In the data rows, the value 128 means zero.
Some points, each followed by its number:
(123 142 102 104 182 143 71 128 131 151 159 123 146 106 116 77 113 109 122 132 145 120 144 92 111 199 109 123 108) 0
(104 75 112 73 115 151 181 107 101 170 162 138 121 90 146 140 145 121 133 132 82 126 91 158 95 165 168 97 155) 1
(115 141 85 92 133 110 96 164 142 82 180 114 102 183 89 131 97 104 210 126 154 140 66 144 85 136 125 148 92) 2
(100 98 166 164 136 105 142 92 137 48 98 111 162 140 175 89 151 156 103 138 113 176 102 109 142 85 98 166 137) 3
(176 100 206 129 86 179 129 124 113 207 197 166 94 133 102 152 129 118 196 178 155 139 196 97 149 139 101 190 110) 4
(107 184 152 140 143 123 210 142 147 130 128 177 206 187 166 106 146 185 155 117 119 215 255 101 155 160 62 107 125) 5
(154 99 135 117 115 121 132 136 124 103 122 115 96 112 121 156 164 119 127 118 154 101 111 117 144 114 119 148 140) 6
(130 101 126 85 95 135 100 131 99 94 157 123 121 141 90 130 138 94 170 126 138 124 130 100 67 107 95 132 100) 7
(108 76 109 139 137 139 183 125 122 140 150 120 95 135 169 119 106 105 137 126 103 94 75 130 140 167 131 125 106) 8
(115 118 120 115 85 143 196 100 140 127 118 133 114 130 155 113 91 122 103 122 94 75 70 65 110 118 131 134 85) 9
(149 102 170 68 91 133 129 155 151 107 143 111 170 178 162 132 214 164 140 97 142 147 183 118 97 115 117 121 114) 10
(144 100 168 161 79 82 77 136 150 163 115 150 86 101 97 99 114 126 138 154 120 119 223 82 159 82 120 107 142) 11
(151 173 117 155 43 218 97 125 148 102 70 138 160 147 131 195 193 167 84 128 134 95 83 230 112 123 191 115 218) 12
(106 78 136 142 112 61 123 127 106 48 65 115 113 149 155 114 107 117 80 122 80 129 118 108 145 94 69 126 111) 13
(116 160 147 94 215 118 92 154 111 208 163 109 146 165 170 107 119 137 150 101 157 117 89 141 138 177 160 138 96) 14
(134 169 110 118 189 110 91 126 136 103 110 148 120 174 76 93 106 107 153 107 127 178 122 161 98 119 108 100 160) 15
(134 163 140 170 77 193 168 104 129 95 115 135 207 151 116 127 208 149 120 136 104 158 162 166 116 119 128 119 142) 16
(124 116 105 133 178 125 110 161 164 93 196 120 133 118 132 83 141 139 153 113 122 92 197 153 130 221 109 126 106) 17
(113 124 85 105 164 115 90 151 131 115 167 116 123 122 136 83 132 104 135 108 123 71 166 146 121 184 123 111 93) 18
(152 122 140 107 38 152 88 119 93 71 104 131 96 143 140 160 144 114 93 144 124 94 120 167 131 106 106 139 153) 19
(117 118 122 116 124 151 113 108 93 77 148 123 121 88 99 143 114 120 147 142 115 135 96 94 88 121 76 136 110) 20
(174 114 144 143 157 149 154 129 107 95 100 143 101 134 136 186 183 107 94 130 158 136 101 174 170 126 128 155 188) 21
(163 103 183 164 115 137 94 150 148 220 212 120 127 120 106 151 99 139 213 179 191 137 163 85 173 160 164 216 102) 22
(125 102 107 74 91 112 91 128 120 75 151 93 91 107 93 142 104 100 168 126 146 109 87 85 89 127 109 150 101) 23
(98 105 138 88 108 171 211 103 98 234 150 183 127 117 174 202 143 113 138 126 99 136 150 189 80 143 219 101 223) 24
New points follow, each followed by the number of its nearest point above by angle.
(133 134 127 132 113 68 98 111 126 76 75 147 97 109 129 87 103 92 90 129 76 141 195 104 144 108 67 114 122) 13
(114 141 117 178 139 153 99 106 115 209 101 97 183 106 93 129 125 149 71 131 105 160 83 146 151 127 165 89 132) 12
(175 132 147 210 151 78 189 160 184 155 112 124 122 112 144 141 155 178 106 140 161 143 161 121 211 109 144 136 112) 5
(149 132 144 84 72 128 108 123 100 98 97 146 109 126 104 124 141 100 100 143 107 101 171 134 122 82 81 121 104) 19
(164 71 181 100 101 151 95 150 126 161 152 134 125 153 116 140 181 116 169 129 160 90 186 106 128 112 108 151 114) 4
(105 188 90 194 150 176 149 121 149 186 89 122 199 65 102 137 148 181 74 135 121 156 86 171 164 120 184 89 145) 12
(125 140 108 139 162 142 117 104 150 74 109 139 103 106 130 83 124 127 113 104 130 133 144 104 110 153 108 115 131) 0
(122 107 120 135 178 150 117 111 126 147 142 106 104 127 128 74 115 100 110 110 127 102 130 90 111 189 89 136 106) 0
(126 186 135 189 223 133 145 124 130 215 95 132 190 105 116 108 103 168 71 136 135 184 79 126 180 128 156 104 94) 14
(133 165 139 159 211 129 100 121 109 229 134 118 176 117 115 97 105 143 102 130 144 163 96 118 159 162 153 127 81) 14
(167 122 164 108 67 183 102 120 114 103 117 140 143 137 92 153 198 112 119 131 134 93 157 166 107 109 106 134 158) 19
(118 113 158 99 172 66 105 124 158 122 147 124 148 123 150 129 139 128 146 135 113 171 120 124 92 121 85 163 95) 3
(117 101 95 154 135 160 169 129 147 99 134 98 88 109 148 90 102 138 114 141 116 71 140 85 165 193 94 126 119) 8
(126 125 179 152 156 75 106 123 111 108 110 176 111 110 126 85 131 111 100 144 102 169 211 124 154 91 89 141 151) 11
(104 156 111 158 144 150 116 113 127 164 65 111 165 79 123 138 116 159 77 126 106 142 58 139 140 99 152 80 131) 12
(140 155 125 141 199 140 95 91 95 195 147 128 169 130 88 65 104 115 98 139 142 164 138 103 133 190 119 136 107) 0
(118 164 123 183 186 139 131 112 121 192 75 122 178 104 106 117 102 157 85 132 111 175 68 128 164 107 143 83 103) 14
(121 163 118 144 96 102 95 166 179 131 143 150 84 165 106 120 93 165 173 109 148 135 199 140 118 90 177 111 167) 11
(99 133 77 197 118 161 139 157 175 52 126 110 86 84 141 95 111 151 113 106 113 94 157 92 139 158 117 96 135) 17
(145 103 116 111 107 136 140 121 119 79 140 124 96 93 130 183 129 97 139 137 160 87 98 106 132 149 113 178 155) 6
(154 142 178 100 69 99 166 146 139 107 134 123 143 191 154 98 195 133 140 175 91 161 255 120 83 132 68 116 89) 10
(108 112 110 157 148 168 160 113 172 87 138 90 104 112 150 87 112 131 95 129 121 88 150 81 116 167 88 125 153) 17
(131 133 141 79 137 136 167 165 132 67 128 117 125 185 151 151 184 158 144 98 162 152 92 122 113 125 139 123 154) 10
(131 92 121 137 52 83 158 109 112 72 104 110 116 124 166 158 96 100 93 138 128 119 94 120 157 100 109 154 121) 13
(111 112 89 125 132 138 93 135 109 82 153 113 124 146 70 133 104 97 176 134 127 148 66 122 95 122 91 132 101) 2
(109 81 86 145 153 141 159 137 132 116 178 104 101 102 142 93 139 135 136 128 106 102 146 134 125 196 119 109 87) 17
(142 85 128 118 82 129 119 126 121 94 151 102 109 98 148 157 105 106 152 151 155 106 106 91 128 142 106 180 134) 23
(132 154 91 103 145 93 94 139 132 86 114 140 113 178 89 92 88 105 159 107 119 164 111 150 88 99 109 96 128) 15
(128 159 132 152 200 114 108 105 101 193 94 125 166 112 110 97 99 137 78 124 122 170 81 108 152 128 125 102 82) 14
(141 124 161 80 53 128 137 138 132 101 131 136 202 170 141 130 211 144 119 112 142 141 223 118 82 144 102 120 101) 10
(159 180 129 146 49 218 97 132 147 82 79 144 146 167 146 199 188 167 87 135 138 85 94 236 119 122 186 123 218) 12
(122 173 129 166 215 118 133 114 113 191 88 134 173 106 111 99 100 149 75 127 125 179 84 110 162 121 132 101 86) 14
(143 133 101 129 135 150 207 94 108 105 76 176 100 155 192 224 138 96 84 126 140 137 142 189 144 137 170 160 229) 21
(128 99 133 120 100 172 92 96 117 66 151 103 119 93 147 181 102 143 140 152 129 118 119 123 91 152 110 162 159) 20
(103 218 126 170 177 137 242 125 152 88 137 199 236 111 137 66 193 159 135 160 104 152 226 143 134 175 81 129 101) 5
(141 184 143 157 254 111 133 112 100 203 117 151 169 127 110 67 110 139 83 129 157 186 110 100 163 167 119 123 115) 14
(106 150 104 189 138 166 117 107 128 186 76 102 182 91 98 140 129 159 84 131 101 158 68 150 153 109 161 69 141) 12
(132 159 138 228 58 106 171 151 197 191 160 114 165 71 134 124 101 192 166 159 177 153 149 126 205 100 194 189 126) 22
(119 86 84 159 163 152 189 143 147 118 163 117 80 133 149 91 116 135 139 131 114 96 116 130 143 192 117 127 74) 8
(145 160 128 134 242 167 78 101 114 164 144 146 139 139 104 86 131 99 106 128 156 163 143 95 117 193 74 135 154) 0
(121 152 88 101 181 136 83 142 120 125 173 121 148 74 104 74 112 113 119 117 135 119 181 95 115 199 100 134 109) 0
(129 117 115 107 96 143 194 92 135 104 98 154 118 118 183 218 105 109 86 125 142 107 159 136 120 139 149 176 198) 24
(111 142 115 171 156 143 110 107 116 173 79 110 166 103 104 130 104 145 100 128 92 161 64 127 146 97 134 81 116) 15
(126 169 83 96 143 79 100 137 144 82 136 152 105 181 105 108 82 115 171 103 132 161 148 145 66 89 133 93 154) 15
(131 131 138 121 180 141 86 109 87 221 153 101 154 122 119 94 105 115 118 128 138 136 100 107 124 177 145 131 82) 14
